The rows below come in pairs that one turn or mirror swaps. Which row does each named row swap with?
The rows were stretched afterwards, more along some directions than others.
Bemam: [-41 -21  26  21 -22  25 -18 -15 -20  13  18  12  -3  21   9  21 -13   2]
Biki: [-26   2   6  -4 -17   2 -17 -17  15   2   4  42 -22  24   9  -6 -45  -5]
ranar: [ 10 -10  29  -8  27 -12  22 -26   4   4 -14  12   2   1   0  -2 -45  -6]
fafum: [  5 -22  17  12  -7   4  13   4  -3 -16  -4  -1  -7 -13  26 -15  -4   9]
Vod: [-24 -18  23  16 -19  13 -25  -6 -17 -17  17  23  -9   9  19  15 -14   2]
Gem: [ -6 -11   0   8   0 -48   2 -20  15   5  -6  34 -27   4  -5   3  -7 -10]
vib: [ 24 -17  13   6   9 -12  25 -37   4  11 -23   0   4 -19   8  -7 -33  -5]
somob: [ -9   8 -20 -13 -29   3 -11 -32  17  -2  21   6 -35   3   7   1  -9 -18]
fiba: [-44   3   4   3 -21   1 -24 -21  12  -8  -6  43 -10  18  18   2 -37  -7]
Toden: [-28 -24  22  19 -13  21 -15  -6 -12 -12  16   7  -6  17  13  11 -11   6]
bevi: [-10 -27  -7  24 -23  -6  15 -12   0  11  32  20 -12   0 -12  34 -12 -11]
nulo: [  0  -6  -1  11  -2 -39  -6  -2  13  -8 -12  29 -24  -8  -2   3   5  -9]
logop: [ 15 -19  21   6  16 -18  36 -36   5  12 -22  -4  -1  -6   3  -8 -40  -7]
vus: [ 14 -16  22  -8  21  -5  24 -17  13   8 -20  10  -5  -9   3  -8 -34  -8]
Zan: [-27   4  24  -6   1  -2 -17  -6  17  -8   9  35  -9  34  -9  -2 -40   9]
voza: [ 20 -33  21  24   9 -12  42   0  -1  14  -7  -9  -7 -14  14  -8 -14  13]
Panas: [ -9 -30  -9  25 -12 -14  28  -8   4   8  28  13 -14   4 -13  34  -2 -13]
depok: [-12  -1 -34  11 -39  11  -1 -35   5  -4  20   9 -33  10   7 -11 -34 -11]
sosu: [ 17 -25  27   7   9  -6  19  15   5  -5 -14  -3 -16 -21  19 -12  -2   6]
Vob: [-16 -38  12  31   4  20   8 -13   4  -5 -10  18  -9 -21  29   7  20  -9]
kege: [  2 -17 -12  15 -20 -16  18 -14   7   3  26  21  -7   0 -12  28 -12 -13]
masos: [ -3 -27  18  21   1   6   6 -12   8 -15 -14  29 -17 -26  18   7  21   0]
dav: [ 18 -26  17   1  26 -10  35 -30   2   3 -15  10  -1 -12  12  -8 -50  -9]
niru: [  8 -15  18  -2  15   4  25 -38  -5   9 -12   3   6  -4  12   1 -30 -18]
Potot: [-38 -18  10  16  -9   2  -8 -20  26 -31  -3  48 -30  19  11  -6 -40  -9]
nid: [  6  -4  19  -1  14   0  26 -26  -3  21 -21  -3   5  -3   4  -4 -31  -6]
Fum: [-24 -24  26  16  -7  13 -20 -12 -20 -16  23  34 -13  17  11  14 -12  -1]
Pegu: [-30   5   5  -9 -19  10 -26 -24  11 -13   4  48 -24  16  19  -5 -44 -11]
Lek: [-32 -17  21  16 -16   7 -17  -8 -23  -9  14  15  -4  20  12  11 -19   1]
sedep: [ 10 -21  30  20   3  -4  20 -17 -10 -14  -7  -5  -5   0  20 -23 -30   9]
reso: [  8 -32 -17  24 -18 -23  25  -9   4   5  30  27 -18  -8 -10  26 -25  -8]
zazi: [-32 -26  21  35  -9   0 -16 -11 -16  -1  -3  20 -12  16  21  15 -25  -9]
pepa: [ 27  -6  32  -3  -5   8  -8  -1   0   3  -5   3 -10 -23  26  -6  -2   5]
Ven: [ -6 -24  -3  17 -14 -12  27  -8   4   0  37   7 -16   9 -29  18  -2  -3]
notot: [ -5  -7 -31  -9 -22   2   7 -13  24  -4  18  17 -51  -3   0  -6 -12 -16]
lon: [-22 -36  18  25  -6  24   8 -20   4 -17   0  28 -19 -15  18  10  27  -5]
palud: [-29 -33  10  27   1  13  18 -33   3 -11 -14  24 -24 -14  31   2  18 -25]
fav: [ 14 -14 -28  -5 -13  -5  18 -14  21   6  19  -1 -38  -2 -14 -18 -28   1]
Zed: [ -4 -29 -11  22  -9 -21  31 -19  -2   6  34  22 -16   1 -15  24 -10 -13]
dimo: [  3 -32 -12  32  -5 -23  37 -28   1   9  27  15 -10   2  -8  22 -13 -17]
Simup: [-22 -14  -4  13   4 -35   2 -19   7  10  -2  27 -23   5   2   6   2 -22]
Resel: [ -9  -5  -1   1   6 -45   2 -25   9   3  -8  23 -21   0  -4  10   4 -21]
Nabe: [ -8 -28  14  22  -2  17   6 -12   8  -6  -9  30 -13 -31  25  13  28 -15]
Defan: [-26  11  12  -9 -11  -1 -25  -4  16  -6   2  40 -18  24   7  -8 -44  -4]
vara: [-34 -20  22  16 -24  30 -17 -16 -17 -15  19  11 -15  14  15  15  -7   1]
Tameb: [  2   3 -31   0 -35   0  -2 -41  13 -15  16  25 -48  -3  14 -10 -36 -22]
Gebud: [ 18 -20  24  18  -2  -3   9 -12  -9 -18 -11  -6  -8 -21  33 -16 -19  -1]
kuv: [ -3   1 -31 -11 -27   7  -1 -28   8  -5  19  19 -42   6   8 -16 -24 -14]
logov: [-16   0   3   6   6 -43  -9 -11   8  15 -13  25 -13  10  -2   5  -7 -14]
dizuk: [ 19 -13  18  -3  17  -9  24 -22   1   7 -21  11   3 -19   7  -5 -32  -2]
zev: [-32   1   4  -5 -21  19 -18 -19  11 -19  10  50 -20  19  12  -5 -40  -4]
tet: [  5 -28 -13  29 -10  -9  29 -14   6   9  27   9 -13   0 -13  22 -12 -12]

dav is swapped with reso
niru is swapped with kege
logop is swapped with tet
fiba is swapped with Fum
Defan is swapped with vara
Pegu is swapped with Vod

